In the data rows, 128 means zero.
Here is a table of points, one per row:
[ 98 137 121  73  82 180 197 131 106  98 119 126 173 123 129 126 155 105
 112 159 172 154 139 128 133 160  63 104 160 120  91  80 111 124 148 125
  93  73 117 127 144 184  98 107 138  88  74 165 157 161 159 106 186 105
 110 138 210 115]
[122 162 136 100 128 108  78 113 188  58  98 117 124 127 142  91 169 173
 137 106  95 130  59 102 100 117 143  83 124 183 154 116 135 126 169 138
 120 123 134 142 120 107 153  81  68 102 113 178 110  69 132  89  97 139
 151 119 195 176]
[209 156 178 176 139 160 156 186 146 161  85  75 175  84 110 177 106  92
 149 158 127 146 200 148 134 141 101 127 120 126 145 180 101 153 146  45
 150 158 152 147 120 101 119 107  86  93 165 135 151  89  85 100  96 148
 173 130 163 162]
[155  98 116  95 150 137  94  69 202 167  92  45 109  92 106 106 130  73
 124 128 114  72 174 177 149 134 101  89 127 207 107 108 153 141 132 110
  94 147 134 128 154 138 150  70 170 125 118  86 103 136 130 136 108 101
 150 170 117 128]
[109 130 173 146 156 105  99 147 117 175 158 128 167 180 100 106 122 192
  82  64 191 142 151 157 137  93 153  95 140 163  98 161  86 126 124 107
 125  98 176 181 155 150 138 128 115 126 153 112 131 117 128 114 135 117
 111 120 136  85]
[117 113 162  90 117 137 127 133  99 125 144 158 125 168  90 135  98 184
 169 104 102 179 113 128 115 136  91 128 123 127 118 101 152  68 147  95
  87 179 126 107  72 108 112 119 143  58 148 101 161 128 156 169  84 189
 131 202 118 105]
[ 76 115 115 129 122 134  84 132 154 107 125 171 138  83 114  90 101  63
 115  63 157 156 155 130  74 105 116  93 124 122 178  90 148 145 126  66
 166 150 172 133 115 164  70 195 120 171 150 141 139 165 109 126 124 147
 122 121 135 113]
[149 105 121 165 102  98 114 184 116  72  86 180  99 167 159 134  55  97
 107 128 135 150  96 151 139 133 117 125 171 146 128 143  93 129 158  98
 139 140 113 142 124 167 123  86 178 118 150 116  72 107 152 138 179 140
 113 109  95 157]
[143 129 166  88 109 129  91 103 144 146 194 142  83 129  96 167 154 135
 148 146 128 101 129 110 171  98 178  66 144 141 176 144 174 212  80 131
 106 202  85 161  89 149 142 119 143  84 100 158 112 125 125  73 147 160
 124  78 182 184]
[129 132 136 194  80 122 118  98 152 137 110 148 110 150 138 190 136 142
 101 153 134 115  96 130 126  67  96 134 121 134 100  65 105 154  74 114
 109 105 133  69 141  98  75 111 111 142  90  91 164  85  97 137 137 159
 162  99 113  80]
[ 61  69 157 141 126  53  99 107 101 134 141  96 102 103 138 101 126 127
 135 131 104 110 124 131 170 137 114 185 143  59 145 159 172 113 153  98
 131 130 157 116 129 125 139 113 114 107 137 119 159 109  84  88 184 111
 198 107  95 123]
[133 164 160 139 116 150 106 163  72 102 132 109 116  78  97  88 203 130
 124 134 126 119 108 152 215 119 145 120 177 133 124 105 127 140  98  92
 200 132 135 113 100 159 142 114  93 163 120 145 111 102 116 166 124 150
  82 153 105 122]
[143  69 129 123 138 131 174  99 134 124 125 130 131 180 140  63 144 106
 134 146 145 117 143  71 150 142  95 131 156 154 124 145 120  80  80 147
 147 156 128  89 138 146 125 148  95 150 151  75 143 100 130  90  76 161
  91  72 143 172]
[116 186 111 136 132 154 176 135 187 133 123 147 106 178  74 124 124 118
  83 105 100 135 120 123 103 189 151 133 126  59 124 145  99 119 134 131
 111 149  83 110  93 134 173 136  38 155  90  81 100 137 129  85 166 145
 146 133  82  80]
[171 128 155 116 176 166  84 163 105  99  92 120 200 138 141 107  89 163
 122 148 119 102 134 120 175 133  99  86 112  74 132 119  88 133 130 203
  62 111 115  50 117 164  98 172 166 143  91 170  72 193 131 106 114 142
 141 155 162 117]
[136 133  52 123 122  93 156 178 143  87 156 125 115 173  80 147 122 137
 127 128  73  56 145 111 131  93 119 162 148 151 111 103 163 138 161 123
 146  65 151 155  96 123  81 173 169 112  82 188 134 125 183  57  42  56
 136 120 101 111]
[145  94 104  95 143 118 100 167  58 150 127  69 134  75  66 123 120 104
  62  89 125 175 111 142  93 122  96 120  99 134 111 117 105  93 128 201
 145 124  55 166 104  63 172 107 196 176 127 184 165 170  92  92 117 169
 117  77 136 172]
[124 121 121 134  96  74 105 146 138 161 144 158 145 119  79 139 139  96
 119 156 120 133 141 140  92  99  82 174 141 114 175 194 149 132 121 199
 150 129 161 106 126 121 176  98 104 136 136 123 104 103 177 208 109 125
 141 132 168 108]
[151 189  78 167 124 125  46  77  91 142  93 151 109 130  98 148 154 114
 151  87 121 119 134 131 135 168 129 123 130 122 107 120 158 111  97 157
 109  85  95 153 119 106 103 192 128  53 153 113  98  88 172  81 127  89
 131 124 170 165]
[162 126 101 119  57 138 161  91 136 121 163 135 119 121 140 139  66 114
 132  37  84  81 129 155 155 171 161  96 148 133 113 154 110 150 115 168
 119 108 219 116 152 115 149 140 117 134 171 179 180 137 103 139 142 172
 120 135 140 128]
[146 108 147 110 165 155 132 226 159 136  73 170 136 204 129 105 161 109
 177  98 162 125 129 164 131 123 172 163 112 129 134  71 223 170 145 126
 152 121 112 171 198 122 148 130 152 193 220 112 151 126 102 139 186 167
 172 107 165  89]
[115 158 139 161 136 171 149 105 120 106 111 179 150 115 132 122 130 154
 169 176 136 131  92 177 127 112  95  87  85  89  95 173 194 149 203 170
 144 162 110 152 166 128 133 102 124  94  98  38 136 165 131 130  82 117
  90  61  63 112]
[128 112 181 152 101 113 180 157 125 123 120 114  82  62 138 114 118 102
 105 130 158 144 111  62 140 136 173  88  94 114 127 129 132 126  97 178
  82 115  86 144 158 143 119 100 134 140 171 151 128 136 168  93  68  79
 148 158 123  79]
[119 146 120  92 136 136 138 123 124 156 139  75 104 142 148 197 149 122
 131 128 120 154 108  65 135 135 125  93 115 114 151 166 134 118 199 137
 179 149 127  84 180 106  88 153 181 164  90 104 125  61 121 132 161  90
  81 155 131  93]
[100 152 153 137 117 143 111 126 127 104 191 113 179  86 173 161 123 105
 167 131 155 103  98 142 125 136 163 164 154 154 119 189 131  91 114  47
  94 120  73  88 131 106 146 115 123 240 149  99 134 157 158 134 141 136
 115 116 164 123]
[132 188 143  87 144  61 157 131 135 101 151  77  95 142 116 142 117 103
 127 148 115 168 164 136 126 123 163 126  99 140 114 112 132 112 121 120
  95  74 158  97 140 136 114 157 112  93 158 125  82 165 106 189 139 149
 129  51 118 142]
[175 151  96  71 118 117 133 133  80 167 167 170 118 142 166  86 125  84
 126 130 162 104 104 145 145  74 143 157  84 108 183 107  87 111 125  85
 122 159 155 122 161  61 149 105  95 124 116 118 126 123 122 125 135  65
 138 139 100 163]
[127 144 118 131 114 130 141 112 112 142 156 185 185 104 192 117  92 171
 109 104  91 143 190  62 141 140  89 137 119 143 102  70 134 146 157 124
 136 115  68 134  89 155 186 138 139 116 123 143  81 103  62 165 110 113
 119 128 147  96]
[ 77 119  84 119 142 222  99 126 165 112 169 127  85 117 140 122 117 175
 120 180 133 146 110 134 116 161 150 181 119 118 124 111  90 110  77 148
 135 124 186 128 145 114 154 110 190  67 135 103  89 128 109 106  93 109
 106 121 143  90]
[186  66  86 121 142  56 147 133 113 142  85 151 149  92 143 118 162 168
  97 107 158 167 143 158 121 194 190 125  72 131 117 160 159  96  81 114
 167 155 106 122 102 108 128 105 150 112  58 178 136 168 136 140 120 142
 123 129 153 107]
[123 126 130 140 164 145 145  71 106 130 112 154 110 149 119 129 140 145
 138 204 143 141 109  67  93 134  82 107  95 107  90 156 142 154 122  69
 125  59 168 113  33 114 134 139 163 229 147 199 154 111 135 151 182  64
  90 166  78 183]
[149 132 135 169 156 161 173  94 127 135 139 119 142 126 123 116 118 128
 144 154  82  99 114 135  88  88 179 102 171 105 114 120 111  39 130 163
 151 181 132 175 104 147  81 136 124 130 126 124 120 126 115 177 168  96
 182 114 156 111]
[166 112 135 129 119  90 110 129  83 106 147  98 115 125 130 135 137 181
 139 115 140 171 135 132  69 185 137 173 191 159 186 120 136 174 115 153
 129 138 139 168 138 109 121 134 101 164  96  61 151 165  81 149 109  91
 164 164  95 181]
[ 76 159 124 139  92 167 127  84 126 161  82  67 195 170 153 114  91  99
 145 143 131 136 164  79  95 118 161 226 118 100 104 140 106 133 113 132
 123 166 112 137 219 158  99  85 118 142 115 166 132 139 163 163 133 154
 116 134  22 123]
[113 146 102 155 205 131 126 124 124 174 122 131  87 142 205 140 133 121
 124 191 108 111 105 118 131 141  95 111 185 140 128 110  84 175 164 111
  94 126 123 122 134 159 136 187  87  97 144 162 193 160 179 158 128 151
  94 128 128  71]
[ 79  53 114 172 133 106 138 154 156 120 159  99 119  87 122 159 152 168
 159 118 161  25 120 115  99 128 123 144  52 153 123  61  98 118 141 176
 120 110 135 110 136 147 141 155 127  76 122 110  94 134 149 141 171 132
  48 173 107 183]
[ 76 107 135  98 139 121 163  87 166 120 106 176 103 130 169 160 159 137
 125 111 110 175 141 208 156  52 144 177 137 132 163 193  94 127 110 135
 178  99 106 159  94 101 120 170 124 121 150  83 138 124 107 142 116 153
 171 198  80 186]
These points spread out most along one direction. Where along it does each point below lie, from 0 to 99? 50 is the average, and the first point above lies past it. One standard deviation of the points above along it is 16.
[136 133  52 123 122  93 156 178 143  87 156 125 115 173  80 147 122 137
 127 128  73  56 145 111 131  93 119 162 148 151 111 103 163 138 161 123
 146  65 151 155  96 123  81 173 169 112  82 188 134 125 183  57  42  56
 136 120 101 111] 80
[129 132 136 194  80 122 118  98 152 137 110 148 110 150 138 190 136 142
 101 153 134 115  96 130 126  67  96 134 121 134 100  65 105 154  74 114
 109 105 133  69 141  98  75 111 111 142  90  91 164  85  97 137 137 159
 162  99 113  80] 45
[186  66  86 121 142  56 147 133 113 142  85 151 149  92 143 118 162 168
  97 107 158 167 143 158 121 194 190 125  72 131 117 160 159  96  81 114
 167 155 106 122 102 108 128 105 150 112  58 178 136 168 136 140 120 142
 123 129 153 107] 54
[ 79  53 114 172 133 106 138 154 156 120 159  99 119  87 122 159 152 168
 159 118 161  25 120 115  99 128 123 144  52 153 123  61  98 118 141 176
 120 110 135 110 136 147 141 155 127  76 122 110  94 134 149 141 171 132
  48 173 107 183] 72
[145  94 104  95 143 118 100 167  58 150 127  69 134  75  66 123 120 104
  62  89 125 175 111 142  93 122  96 120  99 134 111 117 105  93 128 201
 145 124  55 166 104  63 172 107 196 176 127 184 165 170  92  92 117 169
 117  77 136 172] 61
[119 146 120  92 136 136 138 123 124 156 139  75 104 142 148 197 149 122
 131 128 120 154 108  65 135 135 125  93 115 114 151 166 134 118 199 137
 179 149 127  84 180 106  88 153 181 164  90 104 125  61 121 132 161  90
  81 155 131  93] 53
[115 158 139 161 136 171 149 105 120 106 111 179 150 115 132 122 130 154
 169 176 136 131  92 177 127 112  95  87  85  89  95 173 194 149 203 170
 144 162 110 152 166 128 133 102 124  94  98  38 136 165 131 130  82 117
  90  61  63 112] 45
[116 186 111 136 132 154 176 135 187 133 123 147 106 178  74 124 124 118
  83 105 100 135 120 123 103 189 151 133 126  59 124 145  99 119 134 131
 111 149  83 110  93 134 173 136  38 155  90  81 100 137 129  85 166 145
 146 133  82  80] 43
[117 113 162  90 117 137 127 133  99 125 144 158 125 168  90 135  98 184
 169 104 102 179 113 128 115 136  91 128 123 127 118 101 152  68 147  95
  87 179 126 107  72 108 112 119 143  58 148 101 161 128 156 169  84 189
 131 202 118 105] 51
[149 132 135 169 156 161 173  94 127 135 139 119 142 126 123 116 118 128
 144 154  82  99 114 135  88  88 179 102 171 105 114 120 111  39 130 163
 151 181 132 175 104 147  81 136 124 130 126 124 120 126 115 177 168  96
 182 114 156 111] 46
[124 121 121 134  96  74 105 146 138 161 144 158 145 119  79 139 139  96
 119 156 120 133 141 140  92  99  82 174 141 114 175 194 149 132 121 199
 150 129 161 106 126 121 176  98 104 136 136 123 104 103 177 208 109 125
 141 132 168 108] 38
[166 112 135 129 119  90 110 129  83 106 147  98 115 125 130 135 137 181
 139 115 140 171 135 132  69 185 137 173 191 159 186 120 136 174 115 153
 129 138 139 168 138 109 121 134 101 164  96  61 151 165  81 149 109  91
 164 164  95 181] 32
